In the rows, 128 means zero.
A single turn carries every row of the set below to another of its rows. Some are shown first; where does it send the rows asked next?
nug: [120 138 142 101 132  97 101 159  97 139 110 167 180 140]
gis: [143 136 148  85  99 124 124 161 140 124 126 152 128 134]
zagef: [145 149 139 111 132 167 129 167 122 144 124 140 115 130]
Lebu: [150 139 106 135 118 105 108 129 137 135  94 151 137 162]
dasi: [133 142 121 112 137 129 108 178 106  96 113 138 148 113]
Vulo: [104 144  94 131 124 123 138 175 110 162 104 116 146 154]
buda: [100 140 125 149 146 149 117 162 148 155 135 134 141 128]
peto: [144 147 106 104  94 132 121 145 113 147 106 111 121 136]
nibi: [132 134 161 116 135 112 119 149 143 131 107 181 147 161]
nite: [123 133 128 107 133 103  82 188 135 113 115 140 135 136]
nef: [100 133 127 106 136 136 120 189 104 157 113 169 132 170]
ratot: [124 130 122 131 129 140  99 145 168 143 139 142 127 132]
Fim: [156 140 146 113 142 119 107 156 152 140 131 131 161 118]
Luv: [123 160 151 138 125 111  97 187 137 146 119 162 118 127]
Ribu: [126 141 150 113 149 123 115 179 141 163 129 118 166 128]
soru: [142 127 123 143 104 135 118 136 118 179 113 172 126 145]
niruv: [ 97 136 115  98 100 140 109 147  87 134 125 159 140 125]
buk: [130 130 127  76 127 124 118 156  92 137 119 149 175 138]
Zis: [112 135 127  99 118 134 157 191 119 131 132 145 153 132]
Nifo: [110 118 115 148  96 131 133 179 107 160 135 143 169 147]
fip: [110 152 131 144 140 142 129 144 150 152 107 141 128 110]
batu: [ 87 140 101 108 111 121 128 150 106 138 104 171 139 122]
Doko: [139 108 135 114  97 122  98 147 127 151 125 108 152 162]
Rufis: [138 121 137 119  71 139 112 156 118 162 138 128 137 140]
vulil: [145 118 147 140 117 126 103 125 104 139 106 132 168 162]
gab: [129 137 137 114 167 152 116 171 107 120 103 129 147 142]
buren: [108 133 130 101 123 128 126 164  82 128  91 114 155 149]
zezaz: [126 131 138 166 120 117 117 156 107 139 117 119 180 135]
retep: [ 97 140 138 119 120 129  93 131  90 141 108 178 143 142]
Vefi: [109 141 126 116 120 130 114 149 164 158 116 137 112 121]
pamok: [113 120 122 128  90 109 109 171 101 144 128 110 168 139]
kol: [106 155 171 132 141 127 142 175 112 145 109 155 152 134]
koguv: [129 136 122 163 112 132 129 151 110 180 113 170 138 131]
Likiv: [ 99 133 120 105 125 130 117 123 111 146  92 178 133 148]
Lef: [113 136 145 142 147 108 109 171 142 141  95 108 149 153]
feves: [145 110 133 142 100 130 110 135 126 151 122 165 156 170]
Fen: [135 122 112 127  90 134 120 154 123 182 124 159 119 141]
Goz: [121 131 109 144  95 128 129 168 107 182 125 159 133 127]
lipe: [147 129 120 119 126 127 121 157 145 115 109 102 143 133]
nusi: [115 133 151 100 152 124  85 174 114 136  98 137 134 162]
pumar: [128 139 159 169 105 131 114 150 105 163 118 149 158 136]
vinam: [116 167 138 156 126 103 110 149 106 159  85 137 140 142]
visol: [128 134 135 115 112  93  95 146 105 107  86 143 151 147]
Beb: [144 140 110 122 124 128 119 163 114 111 118 190 139 138]

Rufis -> Nifo
zezaz -> vulil
Now find these:
buren -> Lef
peto -> Vulo
buk -> Ribu
gis -> Zis
koguv -> soru
ratot -> niruv
dasi -> gab
zagef -> nef
batu -> fip

A single turn carries every row of the set below to another of its rows. Some are shown first; where does it send the rows asked next?
kivup: [162 111 137 173 169 129 106 105 168 140 168 112 106 146  96 144 127]
desa: [124 127 136 152 175 117 138  82 147 176 145 131 124 121 125 159 140]
gok: [163 124  82 145 146 117 127  91 178 142 132 143 100 142 125 138 117]
Pog: [169 156  90 158 142 102 105  75 147 156 144 134 157 136 129 153 152]
Dule: [150  94 120 139 191 139 142  78 141 141 162  90 129 123 142 121 152]
riza: [201 111 122 132 158 114 118  65 157 143 142 121 162 140 160 132 144]
Zevez: [159 115 111 156 151 136 132  65 126 136 165 112 157 184 122 141 143]
Leno: [167 127 110 169 156 133 127  74 134 145 165  96 152 186 125 148 149]
Pano: [172 112 143 139 141  91 107 115 148 115 152 120 133 135 137 178 134]
foga: [182 106 132 139 132  98 121 114 153 126 134 135 141 140 146 171 127]
Dopo: [144 124 127 132 170 146 153 116 136 103 151 116 132 161 110 156 156]
zoso: [142 151 105 146 195 116 117  87 147 147 145 106 166 167 105 141 167]
botu: [131 133 134 146 176 113 137  89 141 155 130 135 112 117 115 172 139]
Beda: [156 146  89 156 149  99 105  89 142 153 150 143 168 140 127 147 136]
Lugeb: [153 130 127 117 164 129 154 102 123 110 148 131 135 165 108 159 153]
Nogam: [140 119 138 137 166 107 126  99 147 156 129 131  95 118 120 163 131]
sir: [161 127  96  96 153 127 136  87 168 103 144 110 147 136 132 165 172]
Mabo: [180 118 117 157 178 123  99  64 188 142 167  90 155 137 122 129 151]
tafo: [169  97 136 162 164 136 105 101 176 138 153 126  99 152 102 150 131]
kimag: [151 121 119 125 172 125 119 107 143 141 163 103 163 101 156 164 155]
lor: [158  92 107 161 140 109 120 109 181 108 138 109 134 172 110 163 144]
zeg: [161 146  92 121 178 104 131  63 146 163 117 126 127 136 136 138 147]
ref: [154 120 126 120 174 127 113 117 149 133 175  93 155 122 147 168 166]
tuked: [151 120 142 172 171 141 112 105 173 150 164 121 106 157 114 145 130]
mut: [175 140  94 160 154 112  98  80 136 165 144 139 159 150 137 144 155]
vov: [180 121  91 143 143 110 106  93 167 147 127 151 105 130 126 150 133]
Mino: [139 139  95 139 194  91 128 101 145 128 144 118 155 155  90 158 149]
fuzep: [139 121 120 134 167 145 145 112 151 116 146 109 127 182  99 153 148]
Vep: [126 103 114 153 185 109 127  85 178 127 139 107 119 108 102 135 160]
linom: [158 144  85 124 188 117 148  62 142 149 121 117 126 142 130 154 144]
numaz: [175 119 137 146 128  92 122 120 161 113 145 127 141 128 134 166 132]
Seper: [169 128 124 158 182 116  91  72 193 139 160 102 150 137 131 125 167]
gev: [158  94  99 145 143 107 118  83 178  95 149  94 138 166 107 160 147]
sepeb: [128 108 113 146 173 103 125  92 185 140 144 118 124  99 125 126 166]
luse: [178 104 132 161 184 127  92  75 182 139 163 103 158 150 116 131 156]
vor: [144 126  84 132 190 113 151  58 155 158 130 112 123 151 117 148 134]
Vobo: [199 119 131 124 156 114 123  67 151 133 146 118 128 136 169 130 148]
vavu: [175 127  96 148 136 113 125  87 163 137 133 145  92 132 116 140 127]
sab: [128  91 127 147 176 114 110  92 183 130 148  93 120 121 101 140 158]
mopu: [198 123 133 131 144 121 130  65 153 142 150 119 148 130 162 137 136]
kif: [152 118  97 107 148 131 144 103 172 102 136 115 136 118 137 163 159]
Diz: [164 108 104 171 158 136 122  75 147 140 153 106 150 193 120 138 159]
kofe: [165 101 100 158 144 110 131 101 179  99 148  91 129 172 109 149 143]
kuve: [159 124 120 113 154 118 118 106 132 142 156 114 171 114 157 154 150]
givu: [152 119  93 105 139 117 135 119 170 107 130 121 135 133 127 164 144]
zokos: [154  92 122 128 176 140 129  69 146 140 163  85 147 135 141 117 161]
nivam: [145 147  93 142 201 112 126  99 144 124 145 104 164 154 105 152 165]
tufi: [155  92 122 128 178 137 141  99 151 135 166  95 111 124 151 121 157]

vavu -> mopu
lor -> vov
Now find these:
Beda -> Seper
sepeb -> sir
nivam -> Vep
sab -> givu

A single turn carries every row of the set below to another of its rows. Some are shown first; where does it send the rows asked next?
Bag: [107 152 124 162 126 151 147 166 118 142  87 160 136 143 106 168 155 127
 185 140  98 105 140 134  73 102]
Migof: [124  99 127 135 108 119 157 149 145  95 103 135 128 134 100 124 128 122
 184 110 136 114 116 103 143 114]
pepu: [137 128 135 180  89 164 156  95 115  97  70 161 124 111 110 170 106 100
 161 112 109 109 139 135 150 135]
ter: [102  94 129 133  98 129 151 168 127  89  85 119 155 145 130 136 131 129
 179 115 123 111 107 131  99 127]
sol: [ 81 108 141 174  88 185 149 151 110 116 115 142 149 118  96 123 129 136
 143 137  92 124 133 125 128 107]
lobu: [ 96 128 142 178  80 149 144 163 131 133 122 140 144 101  98 146 133 131
 141 149 114 136 132 123 124 130]
vepo: [105  97 150 149 102 117 137 129 158 124 105 160 138 160  96 169 144  98
 182  98  77 116 135 109  98 125]
vaduv: [109 105 159 170  79 175 156 103  97 101  82 170 147 124 106 174 142  93
 167 102 124  88 124 116 131 133]
bogal: [103 153 116 129 124 138 161 132 114 114 104 118 139 151 102 131 123 114
 154 114  87 111 162 114  92 118]
Piza: [115 141 118 171 105 191 146 164 109 135  96 165 109 145 103 173 161 132
 169 144 104 103 137 123  98  97]
Veb: [115  93 128 132  89 116 157 153 128 117  82 127 151 155  77 139 131 128
 165 135 129 128 106 113 121 119]
Supa: [109 149  92 152 115 160 154 169 130 132 102 146 117 133 122 183 123 109
 175 148 100 119 137 145  83 113]
Segez: [102  94 136 154 106 174 139 155 131  84  94 144 153 142 131 157 115 128
 148 135  87 132 105 146  82 103]
Gasa: [138 125 132 188  94 164 160  97 115 112  93 161 127 107 105 178 114  83
 161 111 118 115 143 126 148 124]
kir: [119  93 112 129 119 123 158 149 138  99  94 113 161 142  97 133 134 133
 184 135 110 127 122 122 126 115]
pone: [109 137 121 125 129 128 141 138 114 124  87 126 124 152  92 152  95 103
 164 114  96 128 171 110 103 135]
Logol: [ 99  87 158 156 136 167 128 161 137  94  79 165 147 133 103 153 112 129
 181 131 107 103  99 121 107 101]
gadof: [ 98  91 142 162 138 140 126 150 136 103  84 155 145 141 113 162 125 135
 152 147  78 108 110 132  98  91]
nas: [ 98 122 118 134  89 127 150 137 161 106  96 141 119 151 128 157 138 105
 190  93  95 113 106 116  91 115]
zom: [128 139 144 162  97 169 168 107 107 100  69 164 147 116  92 158 100  92
 165 119 135  89 122 135 131 141]
Pif: [ 86 143 110 142 114 123 152 150 130 120 108 123 115 137 134 153 110  97
 163 108  87  97 153 123  96 137]
resuk: [130 129 142 176 102 143 158 119 105 116  76 176 125 109 106 181 124  86
 182 113 148  90 130 121 138 130]
fik: [144 114 138 179 103 169 158 116 100  99  63 157 134 128 113 188 122 102
 161 130 118  75 135 141 139 145]
Vipi: [103 115 134 175  79 157 147 144 115 138 111 138 151 136  90 145 135 126
 147 135  76 157 158 132 113 117]
Duput: [137  96 133 132 108 126 137 156 131  84  91 110 134 139 110 150 123 134
 154 129 136 124 125 105 129 141]
zib: [114  93 160 166 122 163 110 149 155  93  92 156 140 123 113 180 110 126
 159 137  91 138 113 121 105 118]
resi: [111 130 150 160 104 169 156 103 103 102  69 156 147 115  94 165  99  83
 177 102 134  96 120 117 132 134]
sisag: [ 86 129 119 165  92 146 146 145 117 128 101 141 140 116 103 125 135 146
 156 141  88 150 140 133 119  97]
kogu: [132 141 119 160 109 135 150 165 116 150  94 163 117 163  91 185 150 116
 161 147 112 116 144 126  84 111]
Kisev: [138 128 151 183  90 150 159 117 118 112  69 183 134 109 112 173 129  99
 186 114 131  93 133 139 139 140]
firuz: [100  88 154 154 123 158 115 158 109 109  62 157 146 155  98 169 112 136
 156 143  89 126 124 129  90 110]
fivop: [129 118 135 157 125 139 147 129 160 105 116 154 111 156 115 167 140  94
 181  88  81  94 143 104 105 112]
Pibap: [135 120 136 144  94 151 142 134 164 106 108 136 128 164 109 187 164 106
 174 102  98 107 121  98  93 133]
fonu: [133 118 127 162  76 185 169 103 107 102  74 156 145 122  97 174 134 105
 179 123 123 101 131 136 147 145]
bip: [105 165 132 152 110 172 131 163 123 135  85 158 113 136  97 185 129 122
 159 145 117 109 122 112  79 122]
Fev: [ 95 151 136 137 101 159 135 141 115 118 104 113 129 136 108 152 125 113
 162 103  95 115 172  99 101 158]
ber: [111 108 128 129 118 126 144 126 149 102 101 162 126 162 119 166 167 117
 186 108  80 110 139 109  91 109]
vate: [141 107 141 184 114 179 149 116  88 100  74 154 137 122 116 193 117  96
 160 123 119  96 149 132 136 133]
Gogor: [139 111 128 165  84 190 164 111  89  99  71 148 143 127  98 178 135 104
 168 123 139 108 123 124 142 129]
rubem: [111 116 155 160  86 176 155  99  99  94  73 185 137 122 111 171 128 101
 164 113 116  85 135 130 130 147]
Puro: [123 150 110 148 130 165 152 152 106 119 102 113 118 143 107 146 117 113
 172 111  99 105 181 112 114 128]
Roken: [ 98 112 113 162  84 158 153 166 112 115 120 150 132 119 136 150 141 135
 146 150  98 142 146 149 106 115]

resi -> resuk
pone -> kogu
Now find these:
zib -> Duput
fik -> fonu
Piza -> sol
ber -> bogal
Supa -> Roken

A single turn carries every row of the set below to another of its rows. Some are shown first; where does it send the rows asked next?
gena: [121 168 124 133 116 107 136 120 140 116 156 126 140 138 112 117]
neku: [122  88  81 126 124 110 108 125 106 122 112 136 125 127 131 123]
lofak: [162 122 128 111 134 115 145 141 107 148 107  95 121  96 126 140]
Ginat: [136  78 112 134 145 121 108 137 129 137 103 133 139 130 135 148]
luf: [135 158 110 141 137 123 129 131 104 122 106 119 171 111 118 101]
rimi: [138  89  92 102 147 106 118 124 126 136 132 121 145 118 104 132]
meti: [116 134 102 138 104 116 152 123 130 116 154 134 132 146 111 101]
suzeg: [124 137 146 118 125  98 134 154 143 100 130 115 154 145 119  96]
Fezu: [140 157 110 112 122 127 114 111  85 134 105 100 136 129 150 110]
zaf: [136 109 127 134  97 136 154 135 142 143 139 129  96 147 134 127]
nabo: [137 134 144 109 121 151 112 117 165 147 122 137 117 138 149 113]
Dega: [146  99 143  97 124 141 103 150 156 136 116 124 143 142 136  97]
butad: [154 125 147 142 121 126 164 135 148 133 160 120 131 138 135 122]
von: [129 149  97 128 126 102 139 110 105 116 152 107 150 148 124 109]
nud: [131 140 122 100 112 146 114 105 143 152 130 120 112 161 147 118]
Tetil: [122 170 128  92 126 120 123 120 114 130 102 113 140 113 112 111]
gak: [144 155 138 122 127 132 116 127  92 122  97 115 152 109 151 106]
Kasev: [134 109 138 106 113 149  92 121 140 149 121 137 120 145 142 143]
giko: [136 151 126 155 129 115 165 137 137 123 142 120 154 131 110 114]
rabes: [128 148 117 135 132 109 136 119 120 105 149 128 171 132 119  96]
ves: [127 163 113 128  98 136 137 125  96 124 112 122 133 123 129  91]
vek: [115 111 126 119 132 139 105 123 167 141 112 149 132 152 128 131]
Peg: [118 145 121 132 117 115 160 133 143 106 149 125 152 146 116 103]
tiro: [136 112 144 124 109 141 156 141 163 135 141 126 120 153 137 127]
Gega: [154 115 112 133 133 115 138 149  94 122  95 102 139  99 149 125]
dur: [130 169 122 125 118 127 141 135 106 112 105 111 154 114 134  94]
vogof: [142 107 162 114 118 123 136 159 154 122 135 116 143 155 129 109]
Pubuz: [153 118 121 136 139 134 116 141  95 139  82 115 149 105 142 130]
fifi: [158 102 108 124 131 113 125 125  94 143 116  97 116 131 157 145]
zovak: [132  82  88 117 143 116 103 133 126 122 104 129 141 119 141 127]
Fupeb: [148 178 123 132 118 122 129 128 104 129 123 107 141 104 130 111]
vefo: [139 154 142 115 130 102 125 156 129 110 100 103 144 115 133  91]
zabet: [116 128 123 110 131  94 149 126 126 115 149 120 151 140  94 130]
Pozir: [129 123 127  77 123 152 104 115 137 152 113 130 139 134 115 117]
vozok: [139  93  97 115 135 125  81 120 112 134 121 132 147 122 133 135]
les: [132 123 147 129 110 122 137 130 153 135 156 129 117 154 128 148]
suvur: [161 113 123 122 143  99 122 163 128 122 103  98 138 102 139 104]
zot: [150  89 110 107 144 113  98 151 146 127 113 117 149 119 131  98]
vibi: [165 118 105 139 133 112 119 136  89 133 122 105 143  96 136 134]
naf: [156  93 128 136 142 106 123 140 104 126 108 114 130 110 156 144]
gat: [132 144 151 136 118 143 149 134 166 145 127 130 124 147 127 126]
sapun: [121 113 110 108 104 147 103 119 134 144 103 142 103 139 143 115]
luso: [124  94 103 116 148 109  92 116 148 124 122 144 135 132 139 126]
dov: [127 103 121 100 120 153 104 127 159 142 105 138 122 141 147 120]
geme: [149 136 130 130 112 124 161 122 127 142 156 100 117 157 139 129]
zez: [146 114 159 104 113 136 156 138 130 149 134 110 124 141 118 145]
tuki: [127  98  88 110 136 110 103 105 131 135 135 124 125 155 139 133]
pobi: [149 114 110 142 110 119 143 142  80 128 107 110 120 111 142 124]

Pubuz -> Ginat
rimi -> Pozir
zot -> Dega
Now find these:
butad -> rabes
neku -> sapun
zovak -> dov
les -> gena
von -> Fezu

A single turn carries every row of the set below to another of its rows. Some are shown first; where does it send the rows asked next?
Refu: [131 125 121 140 103 140 159 144 112 107 126  77 162 129  88]
riti: [141 130 126 145 117 105 144 153  99  84 130 104 137 132 144]
ven: [136 117 131 128 108 111 134 157  99 124 103  71 159 114  89]
Sasot: [114 138 134 114 138 111 127 139 116 109 119 131 118 107 158]
gole: [136 118 118 130 105  90 140 155 116  88 131 102 138 128 138]
fupem: [166 131 154  98 106 119 105 135 130 117  98  78 139 123  89]
Peme: [114 136 132 110 137 109 126 137 118 108 121 132 117 105 157]
teru: [144 140 127  81 135 156 137 109 142 120 115 112 119 107  97]
Tif: [132 133 139 136  96 134 122 177 125 124 100  64 143 125 107]
vovam: [125 122 128 130  93 118 141 166 116 121 112  76 163 108  97]
modim: [175 140 159 114 125 124 117 125  99 111  98  83 143 128  87]
norit: [123 136 137  78 141 137 126 116 137 120 112 127 120  95 122]
Zer: [130 135 125 147 102 154 156 152 119 107 124  76 154 137  98]
tosir: [125 140 131 148 100 142 144 171 118 115 118  65 155 126 112]
fur: [146 148 131  91 144 161 142 105 128 116 116 115 122 110  98]
lis: [123 149 144  93 144 154 123 123 139 115 111 125 112 105 134]
Miba: [127 125 121 136  93 143 153 154 129 111 126  73 155 132  92]
Nis: [130 159 143  88 145 154 126 118 142 122 108 121 113 113 124]
ripi: [180 143 151 117 109 132 109 133 137 106 113  84 134 140  90]
vub: [120 125 122 123 120  96 133 148 106  97 124 114 131 104 156]
papig: [135 132 123 140 102 109 135 164 124  88 129  99 129 135 150]
Rasis: [131 137 136 149 114 132 147 160  86 113 112  80 162 113 102]
zos: [170 153 164 118 115 143 105 142 123 112  97  79 129 135 102]
mudat: [183 145 153 124 119 133 117 127 122 102 114  86 137 140  89]
Pina: [144 152 131  90 137 169 136 113 142 117 115 112 114 116 105]
Mifu: [115 136 131 112 137 111 127 140 120 110 121 131 119 107 159]
benut: [139 142 146 152 120 138 137 162  87 117 101  72 151 127 105]
Dipif: [122 123 122 134  98 123 146 164 116 116 119  67 164 118 102]
Vop: [120 132 124 127 115 107 128 158 120  96 125 112 124 108 163]
reb: [129 135 130 147 113 133 153 159  96 110 120  70 164 120 104]
poki: [133 152 140  88 155 144 134 106 123 119 111 124 123 110 116]
lizas: [132 158 137 100 142 159 122 114 141 120 109 122 111 105 126]
Div: [130 142 127  85 135 140 123 107 144 123 111 123 118  95 113]
duva: [127 147 143  93 155 146 133 111 116 113 113 130 122 100 124]
Peb: [182 134 147 111 114 122 115 125 125 106 114  86 140 134  83]
mego: [124 137 127 135 125 110 133 152 102  92 123 114 126 110 162]
dig: [125 145 137 148  97 144 136 178 118 118 111  73 149 120 114]
vuga: [129 142 136  75 141 137 127 114 143 123 109 122 120 106 113]
zekad: [135 148 134  98 152 146 133 101 118 118 111 126 119  99 114]

dig -> Rasis
reb -> Dipif
mudat -> Peb
Now find these:
modim -> fupem
Refu -> Miba
zekad -> Div
Tif -> benut
fur -> teru
Nis -> poki
lis -> duva
papig -> riti
vub -> Vop

